Rows swapped in pairs by one turn or mirror: which row each one swaps with:
The rows were stretched afterwards, more along some directions than others.
Z210: [  4.9 -19.7  -5.1 -19.8  17.9  12.3  36.7  18.1  -3.9  34.5 -47.6   8.6
 -50.3 -43.0   8.7   7.3  -9.5   7.8   7.5  21.6  -7.1 -11.4  31.7]
Z886: [ 19.4 -40.0  -3.5 -10.0  18.1  -1.2  32.7  17.8 -18.9  28.8 -35.3   9.1
 -29.2 -23.5  13.0 -15.1 -12.9  17.5   9.7  15.7 -22.9 -27.5  29.5]
Z622: [ -5.3  27.2  -4.5 -34.9 -29.5 -18.4 -11.6 -20.3 -14.6  27.2  -9.6  10.7
  58.8  -7.9   0.2 -22.9   8.4 -54.9 -47.5  24.6  -5.3 -14.0 -27.5]
Z736: [  2.5  21.5 -37.9   6.5  22.5 -50.3   1.6  23.0   5.9 -34.3  42.0 -35.1
   2.8  18.8  41.8   3.0  22.4  -1.5   4.3  -7.8 -19.6 -13.3  35.6]
Z851: [  2.3   0.3  -9.2  -5.5  36.4  19.9  18.2  21.1 -17.9  22.6 -45.3  12.3
 -34.4 -51.1   3.5  -1.9 -23.0  -6.3   4.0  13.9 -20.9 -28.5   5.2]
Z982: [  0.2  19.1 -31.8  20.1   1.1 -42.9  13.2  30.1   3.1 -33.1  35.7 -21.6
  16.6 -19.1  47.6  16.5  19.5   7.2  18.1 -11.0 -26.4   2.6  47.8]
Z272: [  4.8 -11.4  30.9 -33.5 -30.3  32.0  16.9 -20.2 -19.8  16.1  -8.7  53.8
  32.3 -51.8   4.8  11.4  -1.0  -9.2  -2.0   3.0   3.8 -20.8  -4.7]
Z460: [  6.8 -11.6  38.0 -26.0 -24.5  20.2  18.7 -20.3 -14.4  16.0   0.1  56.9
  36.8 -42.9   2.6  21.4   5.7  -9.2  -5.8  -2.4   1.9 -18.5   6.9]
Z928: [ 10.6  35.7 -28.5  18.9  10.6 -43.2   6.6  23.7  25.7  -6.6  22.7 -18.9
 -11.8  12.4  34.0  26.1  27.2   4.8   4.3   1.1 -20.3  13.1  31.8]
Z107: [ -1.6  -8.0  31.6 -37.7 -20.6  26.4  17.6 -22.3  -8.4   9.4  -2.7  45.6
  34.3 -44.8  16.4  13.2   6.8 -15.4  -3.4   1.2   2.3 -11.5  -4.7]
Z28: [  2.6  20.9   3.9 -13.8 -33.6 -22.0  -9.6 -26.2 -27.5  24.0 -11.4  15.1
  67.6 -13.9  -6.9 -20.3  -0.6 -50.5 -27.1  16.0 -14.9 -14.1 -30.0]
Z236: [  4.1 -31.6 -18.0 -16.9  -3.3   9.4  31.2  29.5  -4.7  35.1 -57.2  12.7
 -25.4 -41.0  16.3 -19.4 -15.0   2.1  -6.9  16.6 -13.1 -15.6  23.1]
Z555: [ 11.4  24.2   6.5 -22.0 -27.8 -19.0 -12.0 -24.5 -22.7  19.9  -0.5   2.9
  57.2 -12.3 -14.7 -15.6   4.3 -53.5 -35.7  20.2  -6.6 -14.4 -27.3]
Z252: [  2.9 -30.2 -16.8   0.0  -9.7  -1.7  28.0  20.7 -19.9  34.4 -57.4   9.7
 -14.4 -49.5  20.7 -15.5 -16.2   3.7   2.5  21.7 -25.8  -6.8  19.8]
Z614: [ -2.7  -3.2  31.3 -26.8 -33.5  22.5  16.9 -27.9 -19.3   5.1  -5.1  52.0
  35.4 -53.2  11.2  13.8   2.6 -13.9   1.4  -4.6  -1.5 -23.9  -9.5]
Z169: [  1.4  -5.2  24.2 -28.6 -34.3  22.9  18.6 -23.8 -22.7  15.7   2.5  52.7
  39.3 -44.5  -0.5  14.9   7.1 -16.6  -6.7   5.4   9.5 -24.3   1.2]
Z543: [  5.4  21.7  -1.4 -31.8 -32.9 -14.6  -6.0 -23.7 -21.2  17.3  -3.4   5.5
  58.7 -11.8  -1.8 -18.3   8.9 -52.8 -29.7  23.1  -9.9  -9.8 -23.9]
Z351: [ 11.1  42.7 -34.0  26.0  19.9 -33.6   2.7  26.6  16.6 -28.0  14.8 -29.9
  35.7   0.7  39.0  28.9  -1.2 -13.3  -7.2   0.4 -27.9 -26.0  29.3]
Z486: [  9.8  -8.5   7.7  -7.2   1.4   7.7  35.5  -8.8   0.6  41.6 -46.2  20.6
 -20.9  -8.1   0.8   2.2  -9.9   3.8 -15.3  27.2 -25.5 -12.6  30.0]
Z426: [ 13.4 -28.9   8.0 -10.7  20.9  -5.5  32.2  27.9 -21.8  23.9 -33.6   5.1
 -35.5 -30.4  19.6 -18.1 -13.1  13.4  -8.5   9.3 -22.1 -39.4  18.4]
Z603: [  3.8  24.6 -20.6  15.2   9.5 -54.6   6.0  29.7  11.1 -20.8  48.3 -25.5
   1.6 -11.4  40.0   2.7  26.3  -8.9 -16.5 -18.7 -17.7 -16.8  43.2]
Z393: [  3.5  -5.0 -15.3 -17.0  -5.2  15.9  30.6  22.4  12.4  34.0 -45.6  16.6
 -56.5 -33.0  30.1   4.3   3.1  21.5   4.8  23.4  -8.1  -4.0  15.2]
Z562: [  5.7  -8.7  -9.5  -2.2   8.4  19.1  27.0  27.5 -18.8  23.7 -45.7  14.9
 -36.9 -56.3   4.6  -6.1  -5.2  12.0   8.8  17.3 -16.4 -24.2  -4.5]
Z259: [  3.0  25.5   0.8 -19.2 -24.5 -24.6 -13.4 -24.4 -15.1  18.9   0.6   9.6
  69.4  -5.5  -3.2 -10.9   5.3 -54.8 -39.7  17.0 -13.0  -9.3 -24.6]
Z408: [ 25.5 -26.3  16.1 -16.9  -0.4  -7.4  20.4  28.9 -18.4  21.1 -40.8 -17.0
 -48.9 -46.4   3.2  -8.5 -18.0  -6.0   6.1  16.3 -13.4 -32.9  10.2]
Z506: [  0.3 -17.4 -20.5  -9.5  15.2  22.0  28.8  15.6  -6.2  31.7 -48.0   6.9
 -33.8 -29.9  16.4   3.3  -5.1  12.5 -19.6  21.0 -10.6  -8.0  27.9]
Z397: [  3.4  16.0 -37.4  12.9  -1.3 -45.6  14.0  37.7  14.7 -22.6  37.0 -24.6
  15.9   5.7  37.6   7.7  19.9   1.2   6.7  -9.8 -17.1  -1.3  46.9]
Z511: [ -6.0  14.9 -17.3  18.0  27.3  -6.9  19.9  38.9  22.2 -24.7  56.6 -38.0
  17.6  -1.3  54.9   7.2  12.8  24.3  -4.7 -19.4 -28.4  19.3  24.4]
Z583: [ 16.9  22.4  -5.6  11.0  28.2 -57.2   8.6  43.2   7.2 -24.6  47.1 -47.1
  10.2 -17.5  48.8   5.3   7.4   1.8   4.6 -12.4 -23.2  -4.5  18.2]
Z921: [  7.0 -27.4  -6.0 -10.1 -13.2   0.2  27.0  28.6 -16.2  42.3 -34.4  11.9
 -35.2 -47.9  18.2 -30.8  -7.0   5.8 -14.4  13.7  -7.6 -29.1  21.5]
Z172: [ 10.1   7.9 -27.3 -13.3  34.6 -29.7   1.4  14.0   6.5 -18.0  49.6 -36.7
   0.6  24.7  29.6   0.2  35.1  17.2  28.9  -3.4 -11.8   8.7  20.8]
Z342: [ -9.1  34.2 -32.4  21.5  14.8 -24.3  14.0  35.4   6.8 -30.9  37.2 -13.2
   0.1 -22.4  43.4  21.1  26.0  15.7  15.0 -10.3 -16.0  -4.9   7.4]
Z761: [  1.3  20.6 -17.4  11.6  25.6 -51.9   5.8  30.6   0.8 -34.6  40.8 -31.5
  -6.1   9.4  43.0   8.1  19.6  -1.8 -10.6 -17.2 -20.9 -24.5  30.2]
Z869: [ 12.2 -23.2   2.1 -13.7   6.5  36.1  25.2  29.9  -7.4  23.7 -32.1 -17.6
 -36.2 -29.2   0.9 -20.4 -14.3   9.8  -6.9  14.8 -22.6 -11.4  16.5]
Z683: [  6.7  26.2   4.7 -18.2 -30.4 -27.1 -13.1 -29.6 -16.7  19.3  -0.9   4.9
  64.7  -1.3  -2.4 -15.9   5.7 -54.9 -37.2  16.3 -14.5 -11.5 -24.5]
Z770: [ 27.4 -14.9  10.6  -1.4  -2.2 -16.7  36.1  25.1  -6.4  -1.2 -50.4   3.7
  -5.4 -33.1  -2.4 -10.7 -35.6 -15.2   4.3  14.0 -24.6 -51.9  29.3]
Z358: [ -5.1 -40.4  -8.8 -18.2   4.1  12.9  19.1  25.0 -21.4  43.5 -35.9  -8.2
 -37.4 -36.4  -2.5 -11.9 -20.0   5.1 -27.4  -4.6   3.9  -1.6  14.7]
Z500: [  2.0  23.2   2.0 -24.2 -19.8 -17.2  -3.9 -26.7 -20.8  28.6  -6.4  19.3
  67.1 -18.8 -10.1 -12.8   4.6 -56.4 -44.7  21.8  -8.2 -18.3 -19.3]
Z911: [  6.7  -7.6  34.2 -29.1 -27.5  22.4  22.5 -23.4 -16.2  11.5   6.4  44.0
  33.7 -51.7  10.7  16.3   4.7  -6.1  -4.5   1.1   3.9 -19.6  -8.4]
Z490: [  5.1  24.6 -35.1  16.9  16.1 -37.2  24.5  26.8  12.7 -16.4  46.9 -28.3
   9.3  13.2  40.8  27.5  29.5  22.4  -1.4   0.9 -21.0   1.5  54.4]
Z158: [  2.4  21.2 -23.3  24.4 -11.6 -56.8  16.8  28.6  13.3 -40.9  16.5 -23.7
  30.6   9.9  37.7   7.1  -7.3 -18.8   2.4  -5.5 -18.8 -26.2  24.9]
Z367: [ 16.1 -35.7  -8.1 -39.0  21.8  10.2  22.2   6.4 -10.7  35.3 -24.9  -7.1
 -35.3  -8.6   7.6 -21.3   8.8  22.1  24.1  25.7 -12.3  -9.3   6.5]
Z918: [ -3.6   6.0 -16.7  -5.2  25.3 -43.6  25.0  32.9  11.1  -5.6  55.4 -39.3
   7.1 -11.2  34.6  13.6  14.3  16.5 -19.4 -23.3 -16.4   2.7  39.4]
Z97: [  4.6  28.8 -32.0  15.7  20.2 -59.4  17.8  25.3  12.6  -3.5  36.4 -36.3
   6.2  13.6  30.0  19.4  20.9  -1.9   6.1   6.9 -20.7   6.9  41.1]
Z989: [ 12.1  26.8 -31.0  32.2  19.3 -50.5  28.4  27.8  -0.2 -28.7  25.6 -33.5
   3.8   8.2  48.2  22.0  12.1   5.3  14.9  -4.0 -32.5  -8.4  38.6]
Z226: [-13.8  38.1 -22.2  10.9   2.6 -23.1  13.8  -1.8  25.1 -19.9  34.9  -7.4
   8.0  25.0  44.1  28.4  24.5   4.3 -10.0  -3.7 -14.6   9.2  36.2]
Z376: [ -3.5  26.1 -25.4  30.1  24.5 -31.9  14.0  24.9  -0.1 -14.3  35.9 -12.1
   7.2  -4.0  30.7  28.9   6.6   1.8  18.3  -5.1 -26.3 -12.4  20.2]
Z505: [ 11.0 -18.4  33.9 -27.2 -27.7  23.5  23.1 -23.6 -22.4  17.7  -4.3  49.4
  40.0 -47.6   7.7  12.5   1.9 -10.2   1.2   1.7  -2.6  -8.9  -4.0]
Z441: [ 16.4 -16.5  -8.7  -1.0  10.2   4.1  46.7  19.8 -16.9  15.3 -55.7   1.1
 -45.4 -36.7  23.7   4.0 -15.0   8.2  11.6  20.0 -26.8 -30.5  28.0]
Z707: [ 20.9  -5.6 -13.7   7.9  -1.3  18.3  22.1  26.6  -9.9  20.7 -50.7   6.3
   0.0 -31.9  12.6   6.5 -29.0   4.3   4.5  22.5 -17.9 -40.0  21.6]
Z740: [  7.9 -10.9  37.3 -31.3 -34.1  27.0  18.6 -27.4 -17.6  15.4  -5.3  49.3
  30.3 -47.1  10.0   9.0   0.8  -7.2  -0.7   0.5   0.3 -20.0  -4.2]
Z650: [ 13.2  15.5   9.0 -27.6 -29.8 -21.5  -5.4 -19.7 -21.7  30.2  -5.6   4.7
  61.8  -1.6 -14.2 -24.1   5.2 -50.2 -24.4  27.9 -13.3 -10.7 -18.6]

Z426 pairs with Z761
Z490 pairs with Z506
Z928 pairs with Z393
Z486 pairs with Z226
Z210 pairs with Z97
Z252 pairs with Z982
Z460 pairs with Z622
Z358 pairs with Z918
Z28 pairs with Z614
Z367 pairs with Z172
Z911 pairs with Z555
Z500 pairs with Z169

